In the rows, zero is written as 128.
The same turns and mirrors carry the whole set onto itself, and each row onto the other rows of its family. Which rows share a family with each named row? Give them in list order.
These 16 rows form 4 families of 4 rows each.
C: [136  97 108 145 119 112 105 119 162 121  90 116 110 113 139 161 120 110
 126 133 133 124 132 131 123 108 105 137 157 127 120 132 120 151]
W: [140 135 114 137 109 138 130  75 106 141 129 152 103 104  96 138 136 103
 140 126 110 133 127 101 137  98 144 108 100 129 108 140 116  90]
Q: [131 137  85 127 100 158 126 125 107 134 151 123 147 125 131 128 106 158
  97 138 128 153 165 130 143 139 138 141 101  84 146 130 143 123]
N: [138  99  89 138 115 114 105 120 154 108  86 127 101 103 137 154 117 113
 113 135 136 130 134 132 118  99 122 134 160 128 111 150 129 144]
V: [131  86 117 143 126 122 126 100 134 123 129 147 137 121 133  91 102 152
 116 138 159 140  88 135 139 134 111 158 136 150 126 144 135 127]
Y: [131 148 109 120 107 149 123 109  94 142 161 130 147 121 125 133 139 162
 114 148 129 151 148 147 146 121 144 135  92  91 149 115 138 118]
L: [131 155 103 126 104 138 106 121  99 149 145 123 144 112 127 127 122 158
 109 149 130 157 148 113 135 135 158 147  87  88 152 113 143 125]
F: [123 149 117 128 121 123 120  99 102 133 128 115 102 103 108 150 129 109
 118 136 105 124 144  96 155  89 154  97  96 133 132 138 115 102]
B: [136 151 119 138 122 152 138  84  96 137 122 134 100  98 102 152 139 111
 122 138 111 137 150 109 144  89 148 115  93 117 140 152 112 103]
E: [117 102 131 151 147 144 131 105 121 117 132 140 130 116 130  92 106 162
 115 151 164 132 105 115 159 124 115 148 126 149 130 164 138 140]
U: [131 149 114 128 118 136 126 101  96 138 139 122  96 101 101 149 132  97
 114 146 113 135 129 101 135  93 165 108 104 129 124 142 112  93]
Z: [105 103 126 159 140 123 115 117 141 116 126 147 146 114 128 107 106 149
 123 136 163 143  85 129 135 130 118 157 130 143 134 163 146 128]
A: [148  90  90 144 125 126 119 100 163 124  85 124 111 115 146 148 108 102
 108 125 142 125 136 126 120 104 102 150 133 137 116 140 127 144]
G: [119 107 119 158 133 135 114 119 138 127 129 157 139 123 122 107 111 148
 127 151 162 155  80 119 126 134 111 162 136 134 121 146 152 139]
R: [114 149 113 138 105 149 111 121 106 149 158 126 154 121 132 128 125 142
 117 148 129 145 141 124 140 142 158 151  83  95 159 113 124 122]
T: [142 104  90 144 110 126 110 101 166 125 100 129 108 102 147 160 137 110
 129 139 143 112 143 152 125 100 120 149 126 131 114 117 117 149]

Same family as E: W, Q, T
Same family as G: N, F, R
Same family as Y: V, B, A

The same turns and mirrors carry the whole set onto itself, and each row onto the other rows of its family. Which rows share a family with each named row? Give them in list order.
These 30 rows form 5 families of 6 rows each.
Lebes: [147 155 133 117 112 125 140 129 160 123 141 117 151 132 103 124 147 136
 114 108 138 129 149 118 112]
tibo: [156 121 138 134 132 116 160 145 148 131 130 130 140 127 108 160 156 106
 105  97 135 146 131 122 164]
tomos: [142 117 122 132 154 102 161 147 146 119 135 139 132 120 116 170 144 100
 137 102 137 153 119 131 170]
sem: [131 107 136 114 140 135  97 124 112 131 110 104 114 108 141 128 108 123
 166 171 143 127 148 124 131]
fuf: [121 159  86 140 125 119 158 120 141 131 141  95 152 117 144 120 130 106
 134 154 145 140 136 124 128]
gokiz: [139 157 135 118 114 124 139 123 155  98 132 126 136 151 109 130 156 133
 122 115 147 135 146 127 127]
Soz: [109 105 158 134 133 115 124 153 148 141 125 144 129 116 115 152 115 137
 158 101 107 142 159 103 176]
bubas: [140 167 135 109 115 128 137 110 161 117 138 120 153 140 102 132 145 128
 119 131 150 136 145 116 121]
Susil: [135 100 141 110 140 126  92 121 118 129 112 121 119  93 137 127 104 128
 162 155 140 113 136 119 125]
Rozap: [131 117 133 126 121 143  88 115 114 133 121 120 122  98 145 121 113 119
 153 167 129 113 147 111 132]
zupo: [132 122 107 140 170 129 115 138 149 180 100 127 104 119 146 138 113 119
 160 151 139 134 125 116 155]
Bimu: [121 154  97 132 123 126 138 111 143 126 136  92 143 121 153 114 138 102
 134 171 145 134 144 118 133]
zab: [145 158 134 116 113 126 130 115 155 127 128 119 157 132 105 113 135 140
 125 117 158 127 149 113 115]
zuf: [138 112 141 125 141 138  99 119 113 137 124 108 118  96 137 122 117 130
 159 168 136 110 140 117 115]
Mozop: [131 121 126 122 135 108 166 139 153 113 132 138 137 136 111 161 145  96
 119 102 134 152 122 128 170]
fevo: [132 150 140 124 106 133 138 124 148 111 131 120 151 133  90 118 150 119
 115 110 146 125 144 107 124]
Susi: [141 113 135 137 143 106 160 145 149 123 135 138 146 131 121 173 145 109
 126  89 127 143 119 124 157]
tidom: [133 127 125 142 146  99 160 149 155 120 141 131 123 136 104 163 152 100
 116  99 136 143 138 131 158]
Fito: [110 108 148 133 142 112 126 122 143 158 123 146 122 128 108 152 116 137
 155 108  96 156 153 113 179]
Sulol: [118 101 151 135 126 106 134 137 134 155 129 135 123 107 113 162 109 141
 158  93 105 147 148 113 166]
pozu: [128 143 109 138 113 130 143 131 133 124 138  93 141 104 159 126 137 113
 124 173 141 115 141 123 121]
govug: [126 146  95 144 127 131 143 114 125 133 148 103 132 120 146 114 135 105
 117 171 147 132 143 128 122]
Siv: [132 103 123 146 157 128 118 138 139 185 108 128  99 114 153 135 125 128
 169 144 136 130 131 104 155]
kelu: [116 107 124 142 166 124 117 141 143 175  95 135 106 129 144 151 117 116
 166 149 136 135 138 111 167]
nuvur: [134 147  98 137 117 128 154 119 145 127 146  84 147 119 143 110 131 110
 133 158 135 116 137 126 125]
nufo: [115 115 125 153 167 124 111 142 142 173 111 126  93 119 155 149 111 128
 149 143 125 140 135 120 168]
roro: [113 107 150 123 125  94 136 130 147 143 138 137 141 102 105 152 112 137
 158  93 112 147 155 107 165]
zop: [114 110 125 123 137 130  99 115 112 125 126 110 115 116 141 121 116 111
 163 171 128 123 147 113 112]
modul: [101 103 142 118 131  98 138 136 143 149 119 142 127 112 105 161 123 134
 152 100 106 158 151 111 167]
Vemi: [118 104 136 149 154 127 125 148 148 188 114 120 101 114 139 149 107 117
 158 141 124 129 138  96 158]

Same family as fuf: tomos, Susil, zupo, zab, roro
Same family as gokiz: tibo, Fito, pozu, zop, Vemi
Same family as nuvur: sem, bubas, Susi, Siv, modul
Same family as Soz: Rozap, fevo, tidom, govug, nufo

The same turns and mirrors carry the whole set onto itself, and each row onto the other rows of its family. Which rows share a family with each named row? Give them in list order.
These 18 rows form 3 families of 6 rows each.
pusul: [136 110 104 119 159 141 127 156 134 153 134 137 131 151 134 120 117 121
 137 120 121 148 175 117 118 106 128 171 137 133 157 160 116 137]
tufun: [138 129  87 132 151 144 144 139 125 144 135 133 148 151 130 113 138 137
 112 134 109 134 157 114 128 110 127 160 143 142 144 158  97 141]
noz: [146 128 122 115 112  91 145 139 104 144 119 151 143 108 120 100 106 127
 128 146 125 102 114 140 126 152 141 116 182 112 135 111 120 151]
vus: [155 119 168  98  94 107 117 150 134 126 127 154 119  94 103  96  88 139
 153 116 139 139 118 150 129 164 120 104 146 131 140 139 139 148]
Fakag: [139 147 140 124 102 109 136 131 132 121 122 133 124  98  96  83 113 145
 132 138 135 119 108 149 136 164 123  87 152 125 117 136 118 154]
Tipeg: [135  98 137 124 136 151 125 130 162 141 127 142 107 150 132 107 135 150
 152 100 117 122 157  93 126  94 114 145 115 122 135 171 127 134]
talal: [151 139 115 132 101 136 127 115 104 133 124 113 130 152 120 131 128 157
 150  83 114 157 138 100 111 107 134 126 119 139 156 126 123 139]
kuvu: [123 113 142 114 135 108 149 154 142 112 136 156 117 112  98  95 134 153
 141 154 116 100  95 147 150 116 111 109 147 151 139 126 148 169]
Zor: [141 105 102 117 126 151 146 144 111 149 134 130 158 142 127 128 108 146
 116 115 110 149 172 121 112 129 127 157 135 143 157 165 104 134]
rofer: [118 141  95 121 115 147 138 136 139 135 131 114 138 158  97 107 122 143
 156 114 103 116 142 102 117  81 119 117 130 146 137 177 140 163]
gis: [132 113 167 106 106 105 133 168 134 119 132 151  97 131 111 116 104 127
 156 133 139 145 101 150 137 131 122 117 133 107 158 107 148 134]
Kizer: [128  95 122 122 100 126 120 120 165 138 148 145 129 166 111 103 120 147
 141 105 120 132 146 111 130  97 125 153  95 147 163 145 140 143]
bevak: [162 105 138 111 105 157 133 131 123 136 127 144 134 141 131 129 121 167
 138  81 107 143 145  97 119 112 113 137 117 123 147 175 114 128]
gab: [134 128 157 121 134 102 117 141 158 127 125 150  99  96 101  77 115 133
 161 138 139 115 125 141 136 146 118 106 150 135 121 132 144 164]
zir: [140  90 144  99 109  94 136 149 119 147 124 165 143 105 120 103  83 122
 140 139 132 103 131 143 120 156 138 132 169 125 152 118 142 150]
robuk: [127 117 128 112 141  91 136 155 129 149 119 149 125 114 117  91  99 110
 153 155 132  91 129 137 123 133 135 120 186 114 130 122 142 160]
Tol: [139 136 111 127 118 158 143 120 140 135 125 127 129 154 124 111 146 160
 124 108 106 120 133  96 128 100 112 124 125 113 122 180 102 132]
Doz: [109 118 146 120 105 125 167 149 103 116 114 118 126 105  98 119 107 162
 146 130 129 117 119 150 116 148 119  85 149 125 134 121 137 149]

Same family as rofer: talal, kuvu, gis, Kizer, Doz
Same family as vus: Fakag, Tipeg, bevak, gab, Tol

The same turns and mirrors carry the whole set onto itself, and each row onto the other rows of its family. Which rows share a family with each named row? Give them in list order.
These 32 rows form 4 families of 8 rows each.
lag: [ 87 113 138 111 161 122 129 122 127 115 147 144 108 177 151 105 144 103
 118 110 167 180 115 146  96 148 156 128 112]
peseg: [ 98  99 113 150 182 148  92  95 131 128 164 100 128 132 147 131 121 153
 134 129 166  90 117 162 138 141 171 133 113]
zikif: [112  70 120 112 155 117 112 111 116 131 161  89 123 143 168 136 105 122
  79 119 170 133 135 136 129 109 127  92 123]
Gosim: [ 97 116  96 112 169 120 113  94 137 121 173 127 138 141 152 159 147 129
  91 104 175  98 149 171 103 130 128 114 149]
Pese: [ 97 117 110 145 181 151  97  94 134 124 173 117 144 131 144 130 118 158
 137 132 179 100 133 164 142 150 172 128 117]
zer: [ 95 128 121 124 178  98 121 120 118 141 138 134 120 124 143 123 129 130
 123 101 173 163 127 186  95 169 142 155 103]
gumi: [123  52 123 126 172 114 111  98 125 117 167  98 125 133 147 117 121 138
 108 154 179 136 128 155 165 121 169 124 127]
fibem: [ 89 121 132 122 168 126 126 121 131 131 151 138 112 173 146 115 140  87
 126 107 167 165 123 125  92 154 157 110 124]
rup: [118  68 106 120 176 101 110  82 120 132 169 101 117 138 154 115 125 145
 110 160 187 139 118 171 162 116 167 141 136]
sezom: [ 92 118 145 124 168 122 117 118 120 125 149 132 103 179 144 119 145  85
 122  97 174 158 125 144  87 148 165 122 120]
pekef: [140 153 136 141 178 127 111  80 131 134 125 111 106 125 168 124 164 119
 140 136 159 160 120 178 118 138 137 135 115]
leb: [140 141 128 144 170 124  91  81 118 138 110 114  96 127 171 139 157 126
 138 139 172 156 122 181 125 117 144 138 116]
saz: [115  93 111 137 181 158 105  96 128 120 165 114 144 138 146 139 133 166
 121 141 171  87 132 162 140 141 161 133 118]
novo: [ 86 104 137 117 173 117 130 127 138 127 155 142 103 175 154 120 142  98
 118 101 169 158 108 140  95 151 176 121 129]
zek: [115  66 107 132 169 103 112  93 115 130 163  95 123 142 144 112 113 136
 127 155 191 155 123 167 165 114 169 127 124]
git: [119  57 115 120 162 102 113 100 116 134 159  99 121 127 165 120 119 145
 119 156 181 143 115 167 167 115 156 134 137]
nuzo: [109  76 104 109 150 122 103 104 116 127 153 112 112 154 181 141 122 111
  90 123 171 123 123 125 128 103 125  91 125]
Luteb: [114 135 133 126 175 103 123 122 109 145 135 131 120 118 160 122 124 130
 123 101 183 151 126 188  98 173 144 152 101]
timil: [117 136 155 109 151 128 140 101 133 144 140 139 126 154 172 109 157 121
 138 154 162 176 115 146 133 140 156 119 142]
mub: [101 125 127 127 177 103 105 125 117 132 130 134 105 118 163 132 115 135
 112  97 176 158 115 186  99 162 147 151  93]
bofa: [118  84  99 108 160 106 117 102 109 140 154 109 129 154 182 133 109 107
  91 122 171 136 131 139 128 101 121  87 117]
zaz: [140 139 140 140 188 121 100  75 107 134 117 115 101 136 163 133 164 123
 150 141 178 160 117 166 116 126 149 128 113]
Paru: [113 136 124 127 168 108 118 119 125 125 129 133 112 129 159 114 134 117
 112  99 167 162 127 188  97 164 131 151  85]
fogen: [103  98 104 117 161 132 112 103 125 128 165 106 133 142 147 163 138 149
  85 108 173  98 143 169 104 125 119 123 144]
Pez: [132 125 141 111 144 110 129 101 130 144 133 143 132 144 175 116 162 103
 138 154 169 172 137 150 138 138 150 121 152]
gos: [134 139 126 142 187 127  92  79 110 135 115 117 112 126 166 124 151 122
 154 138 161 164 123 168 118 126 142 135 101]
Bagi: [122 129 160 101 144 109 131 112 121 146 130 150 135 154 176 117 153 108
 130 149 177 162 135 147 138 142 157 117 141]
buso: [106 114 104 143 181 151  93  93 132 136 171 106 135 145 157 129 110 160
 123 130 172  88 121 159 134 148 159 132 111]
Gugu: [ 89 101 101 112 152 118 113 109 142 127 165 123 129 133 149 155 142 135
  86 107 173  87 143 172 114 142 135 127 144]
Rel: [131 128 147 113 140 124 134 112 137 154 130 141 127 160 182 120 159 110
 134 152 167 152 123 147 140 132 165 115 151]
visi: [113  84 106 102 154 118 102  97 118 129 155 106 123 152 190 120 107 120
  85 129 172 126 130 126 133 105 139  88 115]
Ruveb: [ 93 101  98 109 151 108 108  94 144 124 173 108 127 151 155 147 141 133
  85 106 181 100 147 176 106 134 133 125 155]

Same family as fogen: lag, zikif, gumi, pekef, saz, timil, Paru
Same family as Luteb: rup, sezom, zaz, Bagi, buso, visi, Ruveb
Same family as Pese: Gosim, leb, novo, zek, mub, bofa, Rel

The same turns and mirrors carry the whole set onto itself, and each row onto the other rows of its family. Which rows share a family with each named row? Give them in list order.
These 20 rows form 4 families of 5 rows each.
les: [ 96 137 114 143 116 144 116 157]
sep: [134 119 122 118  97 153 105 147]
Lod: [145 167 129 140 116 135 145 120]
bofu: [135 171 120 138 113 106 124 134]
vabi: [104 118 104 142 149 145 113 142]
vimu: [109 107  96 125 120 107 112 131]
sel: [147 139 155 116 118 138 138 113]
pemig: [ 99 156 143 138 113 129 138 149]
Res: [111 148 150 135 146 120 148 127]
Guzo: [116  91 109 117 129 126 135 118]
Vav: [145 154 121 131 108 125 118 164]
susif: [127 106 109 117 117 119 111 162]
Nepab: [114 117 100 131 133 113 133  96]
Miteb: [129 157 116 140 129 113 141  97]
famuz: [113 125 126 136 168 130 132 123]
mimir: [128 128 121 131 129 135 155  92]
nat: [140 143 147 119  92 143 123 138]
sakil: [147 113 136 115 139 143 128 105]
tubar: [122 140 107 128 107 102 106 155]
vovi: [139 101 115 117 126 153 108 125]

Same family as famuz: les, vabi, pemig, Res
Same family as sep: sel, nat, sakil, vovi
Same family as Guzo: Lod, Vav, susif, mimir

The same turns and mirrors carry the whole set onto itself, and each row onto the other rows of its family. Which rows share a family with each named row? Give them in list order.
These 20 rows form 4 families of 5 rows each.
nud: [127 175 155 133 108 135 123 137 110 149 133 122 127 106 136 137 139 121
 140]
Poge: [134  82 148 120 130 173 126 124 135 135 121 116 139 173 104 123 129 133
 122]
bavor: [ 96 116 124 115 141  85 113 127 128 143 131 126 123 105 131 128 123 128
 143]
dofug: [146  84 151 107 141 169 142 128 129 121 110 120 136 158 113 114 145 128
 113]
Nime: [140 121 126 121  84 174 131 143 102 133 143 136 130 146  99 125 138 126
 126]
Gaz: [152  99 143 105 136 156 128 131 127  94 100 116 139 156  97 118 145 145
 147]
godo: [113 116 124 147 149  88 120 105 123 151 114 146 120 122 127 114 131 124
 147]
Vimel: [120 107 126 138 162 120 131 131 139 117  87 114 128 137 106  93 123 140
 146]
rine: [156 143 148 109 103 174 109 127 111 118 130 116 130 132 106 145 145 130
 150]
Bukup: [120 141 118 117 103 120 144 142 100 137 157 127 117 107 133 140 155 118
 134]
bedo: [129 156 119 113  92 123 141 137 112 140 142 118 129 104 144 135 140 127
 125]
tepip: [153 142 126 112 102 176 110 122 105 145 139 130 118 130 104 144 131 130
 146]
keb: [150  93 159  93 132 160 133 120 115 115 110 136 143 160 109 125 146 148
 140]
nidas: [102 117 132 130 143  82 117 110 135 157 124 123 132 111 130 131 145 121
 140]
fozib: [113  95 134 111 160 125 123 114 161 130 113 117 135 137 125 113  97 136
 125]
Mamo: [110 101 125 117 152 130 121 118 157 134 102 119 137 126  98  90 104 136
 126]
podok: [112 142 139 159 145  96 125 127 128 149 108 132 125 114 131 113 135 117
 143]
kade: [149 117 123 111  89 169 104 142  97 134 130 128 128 140  99 136 145 121
 137]
fovo: [116 159 149 123 108 124 145 137 106 162 132 125 121 109 147 129 140 140
 128]
kif: [113  99 116 113 159 140 138 125 140 129  96 109 124 136 110  92 113 157
 144]

Same family as Gaz: nud, Vimel, rine, podok
Same family as bedo: dofug, nidas, Mamo, kade
Same family as keb: godo, tepip, fovo, kif

